In the rows, 128 means zero.
Each path below is one point turned by a fixed rotation once a step. After each direction that follows a path, write how fast that rotation turns it, in degrees a step (0 if it stays still).
Each turn is a multiple of 5 degrees from 10 to 175, or 0.
Each row of a path follows its step; steps can be skipped.
Rotation 1:
step 1: [146 136 120 139 139 127 117 137 124 136 127 116 125 126 132 123 117 128
 123 131 130 132 139 123 138 120 133 127 126 130 127 126 131 122 125 119
 130 133 140 130 129 115]
step 3: [139 130 137 125 132 126 115 126 124 127 118 117 127 126 127 130 126 135
 127 118 128 122 130 135 113 134 110 134 131 133 118 121 121 136 125 140
 126 121 125 138 131 127]
step 4: [128 129 135 118 135 132 132 135 132 136 131 128 125 133 130 124 128 116
 134 121 141 140 138 121 131 109 124 127 138 133 122 135 137 136 127 130
 126 116 126 135 138 120]
step 5: [134 124 144 125 134 115 133 122 133 124 127 132 132 144 120 116 127 128
 124 131 133 114 127 135 139 128 138 126 126 119 118 127 135 126 135 132
 119 120 132 128 123 130]
step 6: [118 137 142 121 136 121 121 119 124 122 126 118 118 126 122 133 119 137
 114 129 122 137 134 123 130 132 128 126 138 124 130 127 139 130 124 136
 127 141 125 122 132 130]
step 7: [124 136 123 127 128 121 133 132 124 124 136 119 132 119 132 127 128 127
 134 120 124 136 120 136 133 124 126 116 120 123 111 138 146 126 133 127
 132 136 127 139 125 116]
step 8: [137 127 136 137 140 122 117 132 136 130 129 129 130 118 138 131 128 142
 122 132 131 128 112 130 132 128 139 130 134 126 122 126 130 128 139 116
 134 117 124 129 133 135]
step 9: [122 141 134 136 133 135 135 128 134 111 124 112 139 128 125 132 129 124
 131 127 126 131 131 128 129 139 123 139 133 142 130 121 134 127 133 124
 128 118 124 119 137 122]
step 10: [137 125 132 128 123 129 138 120 126 127 135 126 125 122 135 127 128 123
 143 123 119 117 129 128 116 130 131 120 132 132 123 129 145 143 121 126
 120 123 125 134 134 140]
step 11: [123 128 131 125 130 147 117 120 146 133 132 132 126 125 124 134 126 124
 120 124 136 119 135 128 134 121 126 125 121 114 124 121 137 136 142 128
 128 125 124 126 134 134]
step 12: [122 129 138 125 129 133 136 134 130 132 138 124 121 129 134 129 131 114
 112 126 118 128 128 131 141 144 138 127 121 138 133 129 134 116 129 137
 121 127 132 129 130 131]
Directions:
[125 128 127 128 126 127 128 128 129 129 128 130 126 129 129 126 128 130
 132 131 126 126 124 126 126 126 129 130 128 129 122 127 129 127 129 129
 124 127 131 128 125 131]	135
[125 127 131 126 125 128 128 128 130 127 130 128 125 126 128 124 131 129
 129 130 130 124 132 128 130 127 127 127 129 126 130 128 130 125 126 132
 130 127 129 130 129 129]	55
[127 126 129 128 126 128 126 127 130 129 128 132 132 129 131 128 127 132
 126 131 128 127 127 131 132 127 128 127 127 126 130 125 128 130 129 128
 126 126 124 126 126 126]	120
Rotation 2:
step 0: [129 126 143 123 122 123 127 136 128 131 121 131 128 129 131 131 133 138
 145 136 124 129 136 133 128 128 138 131 141 131 121 136 133 127 129 132
 129 136 123 122 124 124]
step 1: [119 140 131 120 125 127 124 128 131 121 123 128 132 126 132 124 120 132
 131 116 134 123 128 124 122 131 119 120 117 124 134 127 133 126 123 127
 113 133 138 135 122 132]
step 2: [127 127 124 120 131 129 120 139 125 135 139 131 125 133 120 132 133 120
 126 126 138 120 119 128 139 120 123 126 130 123 117 128 114 128 136 122
 130 126 126 125 128 124]
step 3: [138 131 130 135 127 124 125 129 131 136 126 132 135 125 123 122 124 136
 121 133 123 139 132 118 124 133 114 129 131 138 134 134 128 125 125 128
 129 120 114 125 139 126]
step 5: [131 122 127 124 127 128 128 139 128 123 130 124 123 135 131 137 113 127
 134 130 124 117 143 133 130 139 129 123 136 120 136 125 126 121 129 127
 121 133 132 123 129 120]
step 6: [120 133 131 123 132 136 129 118 126 124 128 131 135 129 126 132 135 142
 126 135 126 126 123 120 123 113 118 124 135 123 124 135 126 132 122 120
 121 135 132 135 128 119]
step 7: [128 134 133 130 125 124 136 140 130 134 135 129 129 131 124 117 133 127
 133 120 141 131 131 131 131 117 126 127 125 122 139 131 124 125 129 130
 134 108 127 130 126 134]
step 8: [127 130 131 118 132 123 117 128 139 137 124 133 127 135 130 128 125 130
 121 131 119 139 136 131 126 138 125 128 129 127 114 120 129 139 133 127
 129 124 129 118 132 134]
step 10: [139 127 136 116 114 125 125 131 136 109 139 127 134 129 123 133 133 133
 133 135 136 118 128 127 127 132 129 125 126 130 124 125 123 121 128 127
 124 129 125 135 128 128]
step 11: [120 128 127 129 129 129 119 126 122 135 132 130 134 133 117 123 114 132
 126 124 126 126 125 137 128 116 112 134 131 131 134 130 123 130 120 134
 123 131 130 119 118 126]
step 12: [131 140 129 128 144 118 133 132 132 136 136 124 125 121 136 121 131 130
 131 129 128 131 134 118 137 124 125 121 121 123 124 124 127 126 129 122
 140 130 122 126 129 118]
Directions:
[127 128 128 130 130 123 134 129 128 129 127 126 129 128 129 131 128 128
 125 125 131 128 126 128 129 126 130 128 124 128 126 127 126 125 129 127
 129 128 128 130 124 126]	140
[128 131 127 130 128 127 129 127 128 129 125 130 128 128 127 127 128 125
 129 129 125 132 129 127 124 125 125 126 128 128 126 131 129 124 127 132
 129 133 129 131 129 127]	130
Rotation 3:
step 0: [116 124 144 134 129 128 133 141 116 127 133 122 122 124 117 115 124 133
 111 121 125 122 118 118 125 123 124 132 127 129 132 128 132 129 136 117
 122 130 123 138 122 127]
step 1: [142 120 128 123 131 140 138 123 139 129 143 125 117 125 118 136 126 120
 130 124 121 121 132 127 128 142 129 131 122 126 135 125 129 133 122 118
 130 131 122 144 124 135]
step 2: [137 129 143 119 130 130 126 138 121 136 135 138 137 114 138 129 130 133
 134 123 126 114 130 127 123 123 125 132 142 122 135 121 124 119 135 125
 127 140 130 134 135 130]
step 4: [144 121 128 129 127 144 129 129 137 126 142 122 127 115 138 132 124 123
 117 127 133 124 142 132 143 122 120 135 129 124 132 136 123 135 133 124
 130 120 122 126 128 135]
step 5: [119 130 143 125 122 136 131 133 112 129 135 126 133 127 142 116 128 123
 115 129 119 123 123 125 132 122 128 125 132 133 134 126 135 132 125 115
 129 135 126 134 146 127]
step 6: [127 113 135 127 131 130 141 135 133 125 129 118 115 121 119 127 140 128
 121 125 122 124 119 133 121 136 126 133 124 128 144 142 133 133 131 123
 120 125 121 137 122 128]
step 8: [142 126 133 136 129 133 120 143 117 130 124 134 137 123 134 122 135 124
 123 131 121 126 112 134 118 124 123 119 138 127 132 132 122 125 129 127
 113 136 128 138 135 129]
step 9: [135 130 133 134 126 142 129 126 126 119 131 111 118 114 133 132 126 127
 129 123 129 130 121 136 140 134 117 131 116 121 126 142 123 140 135 134
 120 130 131 132 123 124]
step 10: [136 129 130 131 111 145 133 129 127 134 130 127 130 125 141 115 126 126
 121 135 130 129 138 127 135 128 119 126 143 124 131 129 138 135 130 113
 133 134 124 126 129 139]
step 11: [116 121 132 122 122 132 130 128 118 128 131 121 133 136 126 118 131 123
 124 125 127 121 107 131 127 129 123 135 129 126 145 135 128 131 126 115
 112 131 135 139 130 126]
step 12: [133 122 140 125 120 135 136 124 143 132 137 129 112 115 118 120 126 133
 126 128 128 126 123 135 126 138 130 125 129 128 133 131 122 137 139 129
 133 135 130 136 111 128]
Directions:
[127 129 129 127 127 128 126 129 127 126 128 127 130 126 128 129 130 127
 128 131 126 128 127 129 130 125 131 130 133 127 127 129 126 124 123 125
 129 129 132 129 129 128]	125
[129 129 128 133 127 127 122 128 127 130 127 126 128 126 127 133 127 129
 132 128 127 124 131 125 126 131 126 125 129 127 129 129 128 128 128 129
 127 130 127 131 128 127]	60
[124 134 128 129 131 128 130 130 127 130 127 128 131 130 130 126 127 130
 127 130 128 126 128 129 127 126 127 128 132 128 127 127 130 128 128 130
 129 127 125 133 127 131]	135
Rotation 4:
step 0: [119 119 118 121 132 128 119 139 125 128 123 115 121 121 129 115 125 128
 130 143 117 129 133 125 142 129 128 137 129 127 117 117 135 128 119 132
 133 124 129 130 124 137]
step 1: [113 136 127 118 137 137 139 127 136 139 138 123 120 129 132 127 125 120
 130 149 126 127 121 132 120 129 127 127 126 130 123 126 120 121 129 132
 135 121 113 130 123 133]
step 2: [125 124 124 129 127 140 123 131 131 138 134 129 133 143 124 130 134 126
 124 129 113 134 114 131 138 132 137 131 130 127 110 123 128 129 130 130
 134 132 120 115 139 137]
step 5: [138 131 120 126 133 144 119 130 125 132 141 134 126 128 121 126 118 134
 126 138 129 141 131 124 120 132 142 130 139 133 129 127 123 126 130 134
 122 129 114 128 139 138]
step 6: [148 123 131 121 126 127 122 119 135 124 141 119 134 124 134 137 129 128
 118 143 112 132 127 120 128 124 130 138 133 124 126 132 122 125 124 129
 138 130 130 121 136 124]
step 7: [125 125 118 124 128 127 137 133 128 131 126 130 133 118 125 125 118 141
 128 134 114 129 117 128 122 129 140 139 127 126 137 123 116 126 122 141
 124 123 137 128 142 118]
step 8: [129 127 124 130 134 126 121 134 122 125 135 122 119 136 125 136 130 122
 129 132 122 141 128 115 125 140 129 131 118 133 145 126 122 126 118 143
 138 133 119 134 137 129]
step 9: [131 120 127 117 145 121 132 122 126 132 127 122 118 122 134 128 119 137
 120 134 125 131 134 124 138 141 131 145 131 116 124 125 129 133 124 131
 132 129 121 125 138 138]
step 10: [123 131 125 118 130 125 136 124 132 133 146 123 132 122 134 133 133 133
 141 140 117 128 117 142 128 141 131 127 127 117 139 125 123 126 126 128
 135 136 124 136 131 130]
step 11: [123 133 128 130 128 124 126 143 127 137 128 123 125 125 131 128 138 133
 121 121 128 131 118 134 130 126 139 131 124 122 132 119 130 125 118 136
 144 137 117 113 144 133]
step 12: [128 124 136 116 127 133 126 129 141 117 125 120 122 124 138 124 127 135
 136 125 129 131 128 136 132 140 139 142 124 143 130 131 134 123 122 135
 136 128 119 134 132 138]
Directions:
[126 129 126 128 129 128 130 129 129 131 127 133 129 129 126 131 130 126
 126 128 126 128 123 130 126 127 129 128 129 130 133 124 126 131 127 127
 125 128 125 130 125 127]	120
[130 128 125 127 129 129 129 124 128 125 125 131 129 127 131 126 131 127
 126 130 128 129 130 125 131 125 129 129 126 130 128 125 131 129 129 128
 129 132 126 129 129 129]	120
[128 129 126 127 131 130 127 125 127 129 124 124 130 125 122 130 124 130
 130 128 129 126 129 132 128 127 131 128 128 131 128 127 130 129 130 131
 127 129 128 127 128 128]	160
[125 130 126 127 130 127 131 126 125 128 127 127 127 135 127 128 130 128
 129 129 127 125 128 129 129 132 124 130 125 124 126 127 127 129 127 129
 128 128 127 127 129 129]	45
Rotation 5:
step 0: [141 145 121 130 116 123 124 121 127 126 133 129 121 116 131 128 126 124
 120 130 120 121 123 127 122 126 122 119 132 125 119 126 134 121 127 123
 127 117 135 139 129 131]
step 1: [119 126 130 136 136 132 123 131 124 133 128 135 119 129 125 123 122 130
 113 121 137 128 133 121 140 126 115 135 129 131 129 138 130 145 129 121
 124 129 130 120 125 126]
step 2: [136 140 138 125 115 125 135 125 120 127 115 133 131 125 122 123 130 138
 128 139 114 120 131 124 120 124 123 119 135 121 132 134 126 126 130 132
 129 134 130 125 125 136]
step 5: [126 127 128 109 119 126 118 127 132 125 121 124 121 123 123 125 116 136
 132 128 126 121 121 130 116 121 129 129 133 113 133 114 134 125 131 135
 127 129 122 129 128 133]
step 6: [135 121 115 131 128 139 125 125 115 128 143 129 127 121 133 135 134 131
 129 129 146 125 129 135 126 130 123 126 128 133 120 136 136 137 130 136
 132 123 129 125 136 127]
step 7: [116 129 136 128 115 129 119 130 132 122 120 131 121 127 134 125 119 137
 124 121 122 129 132 131 133 122 130 117 118 137 139 121 132 128 140 131
 133 122 128 126 126 138]
step 8: [127 133 121 120 137 133 134 126 121 123 135 133 127 119 125 133 118 131
 120 134 135 120 121 119 117 112 126 125 140 128 118 123 126 131 130 139
 129 130 130 132 131 123]
step 9: [134 138 133 138 123 134 124 120 131 132 127 135 126 123 140 130 132 133
 132 121 135 129 135 137 137 114 117 124 117 136 122 139 130 128 125 123
 127 121 126 126 126 137]
step 10: [123 135 133 135 129 135 125 134 123 121 128 129 128 138 119 118 113 132
 119 132 123 128 131 114 128 114 135 132 135 131 139 128 133 122 133 137
 124 130 133 128 122 126]
step 11: [136 135 118 126 132 136 140 125 134 133 125 133 133 114 128 128 132 145
 133 132 130 128 126 133 129 117 117 131 137 119 122 127 126 122 119 120
 127 126 129 123 136 133]
step 12: [130 127 124 137 122 133 109 125 129 130 128 115 124 135 127 117 128 124
 133 129 133 128 146 129 126 120 125 133 133 133 139 136 136 130 127 126
 125 122 125 130 118 130]
Directions:
[125 126 129 128 131 129 132 129 130 127 124 126 130 124 125 126 125 130
 124 128 128 126 130 126 125 130 129 130 124 128 128 128 129 129 127 128
 129 128 130 129 129 131]	120
[126 131 127 126 127 124 130 127 126 127 127 127 133 131 130 126 125 131
 128 128 127 130 128 127 128 128 130 126 131 125 125 126 130 129 131 128
 129 129 126 128 128 127]	130
[125 129 132 126 127 130 131 130 129 131 131 126 127 128 126 130 127 130
 129 127 125 128 124 127 127 128 127 127 133 130 131 128 125 129 126 129
 129 129 127 127 129 131]	125
Rotation 6:
step 0: [126 120 122 126 140 137 125 123 126 124 125 136 139 125 127 121 131 139
 130 114 119 124 127 125 130 129 126 136 125 126 118 130 129 122 126 119
 125 120 134 126 123 126]
step 1: [124 128 131 129 128 127 141 124 139 137 131 126 128 129 135 122 123 125
 123 134 141 135 119 124 125 119 127 128 131 134 122 127 125 132 120 127
 118 134 134 126 122 139]
step 2: [120 135 120 119 129 132 116 141 125 117 128 127 129 126 123 129 125 131
 136 131 141 125 121 125 126 131 126 129 133 125 137 125 134 129 124 123
 126 138 122 125 133 121]
step 3: [132 128 120 137 123 126 137 134 118 125 122 128 128 130 132 134 134 130
 134 126 119 127 130 128 123 127 128 122 126 132 108 119 131 134 127 117
 128 121 121 131 128 135]
step 4: [130 138 129 127 125 131 126 127 131 141 137 126 115 131 119 142 118 124
 127 125 135 136 130 128 134 125 125 135 130 122 129 127 128 134 138 129
 128 123 135 124 128 136]
step 5: [120 127 122 128 125 139 127 125 131 124 125 134 128 131 136 126 130 132
 120 128 126 123 126 128 131 148 133 132 128 128 129 131 133 131 140 127
 141 132 120 124 124 118]
step 6: [137 121 122 128 128 121 133 119 128 131 134 127 135 132 133 120 130 124
 132 119 126 128 117 128 123 124 124 125 117 122 131 134 130 121 130 114
 129 120 135 130 122 138]
step 7: [128 138 133 117 131 135 123 125 125 125 123 130 125 122 132 118 116 116
 130 131 132 131 123 124 130 120 127 132 130 131 129 128 123 138 128 136
 120 128 131 121 114 124]
step 9: [128 138 123 128 126 130 133 126 124 132 129 125 134 127 126 137 131 131
 135 123 127 124 129 119 126 121 131 121 135 128 117 128 133 132 118 123
 135 130 148 127 129 139]
step 10: [120 139 132 127 124 130 123 134 131 126 129 131 122 124 131 137 129 128
 124 129 138 139 135 135 135 133 135 138 125 132 126 134 123 134 134 116
 117 135 122 126 126 131]
step 11: [127 127 113 126 118 127 131 135 132 132 130 130 127 129 132 133 128 128
 126 135 124 119 123 132 127 139 122 126 116 131 136 114 137 124 127 127
 139 122 125 124 127 132]
Directions:
[132 126 127 129 130 129 129 127 132 125 130 129 128 130 126 127 128 125
 126 130 129 129 130 129 131 130 127 124 127 127 125 126 127 128 124 125
 130 127 127 125 129 130]	140
[126 130 130 127 129 128 129 127 133 128 128 126 129 131 129 128 132 130
 125 127 132 127 128 126 127 130 131 128 129 128 128 131 129 127 128 124
 130 131 131 131 127 128]	85
[129 127 127 125 130 126 132 131 128 130 129 126 130 128 130 128 132 130
 130 125 125 130 127 128 126 125 129 128 128 127 125 130 128 129 127 127
 130 124 130 124 128 127]	125
Rotation 7:
step 0: [125 133 121 135 127 129 139 129 136 126 128 121 126 119 123 122 134 124
 126 121 136 135 124 134 134 132 118 122 135 121 138 128 116 120 125 134
 136 128 130 116 131 124]
step 1: [123 119 132 128 117 124 120 126 128 131 133 126 133 123 129 118 136 141
 124 135 128 127 139 131 122 126 121 118 126 123 132 126 124 116 132 140
 127 133 131 127 132 138]
step 2: [129 136 111 135 123 118 121 124 129 125 132 113 131 125 133 127 130 136
 136 128 131 122 127 125 117 133 131 132 128 129 118 128 126 127 129 127
 125 137 115 132 132 133]
step 3: [130 132 116 133 126 129 136 121 134 125 134 132 134 132 126 132 123 122
 130 112 124 126 135 128 128 125 109 134 127 127 128 127 133 128 125 128
 121 143 133 133 129 130]
step 4: [126 124 127 128 123 137 132 130 116 124 135 127 138 126 140 134 129 118
 117 123 129 118 138 124 130 121 130 134 134 120 131 129 127 127 133 136
 135 133 125 119 119 132]
step 6: [125 116 133 134 122 126 122 132 134 118 122 126 133 127 126 128 133 127
 129 125 128 125 131 135 126 134 119 110 114 124 130 132 136 128 123 131
 127 133 121 136 119 129]
step 7: [125 127 116 136 133 121 123 136 127 125 136 125 129 124 139 125 131 137
 126 114 134 131 125 127 135 126 135 124 129 132 118 134 137 119 132 124
 137 134 125 130 118 131]
step 8: [132 132 119 123 136 128 138 120 129 130 124 133 135 126 130 123 124 132
 125 121 130 128 130 135 126 134 117 125 126 131 122 121 119 128 139 120
 129 135 138 122 115 137]
step 9: [132 132 133 126 128 132 127 131 123 127 132 124 141 134 124 131 135 127
 118 136 131 122 144 134 126 138 135 127 129 123 124 116 138 128 126 122
 126 138 128 121 123 131]
step 10: [126 144 136 134 133 133 127 126 128 118 128 117 126 120 131 129 134 117
 139 124 128 129 128 127 126 126 127 131 121 127 125 124 144 122 130 120
 132 123 126 125 130 138]
step 11: [128 131 131 134 126 130 127 128 126 125 123 126 120 122 132 127 135 122
 128 112 129 133 134 137 131 143 118 122 125 127 147 136 124 127 123 126
 130 130 131 124 122 125]
Directions:
[126 128 124 126 128 127 132 126 128 128 126 126 127 124 124 126 127 124
 128 127 126 130 125 128 129 132 127 128 127 130 127 129 128 130 131 127
 125 127 128 128 129 128]	135
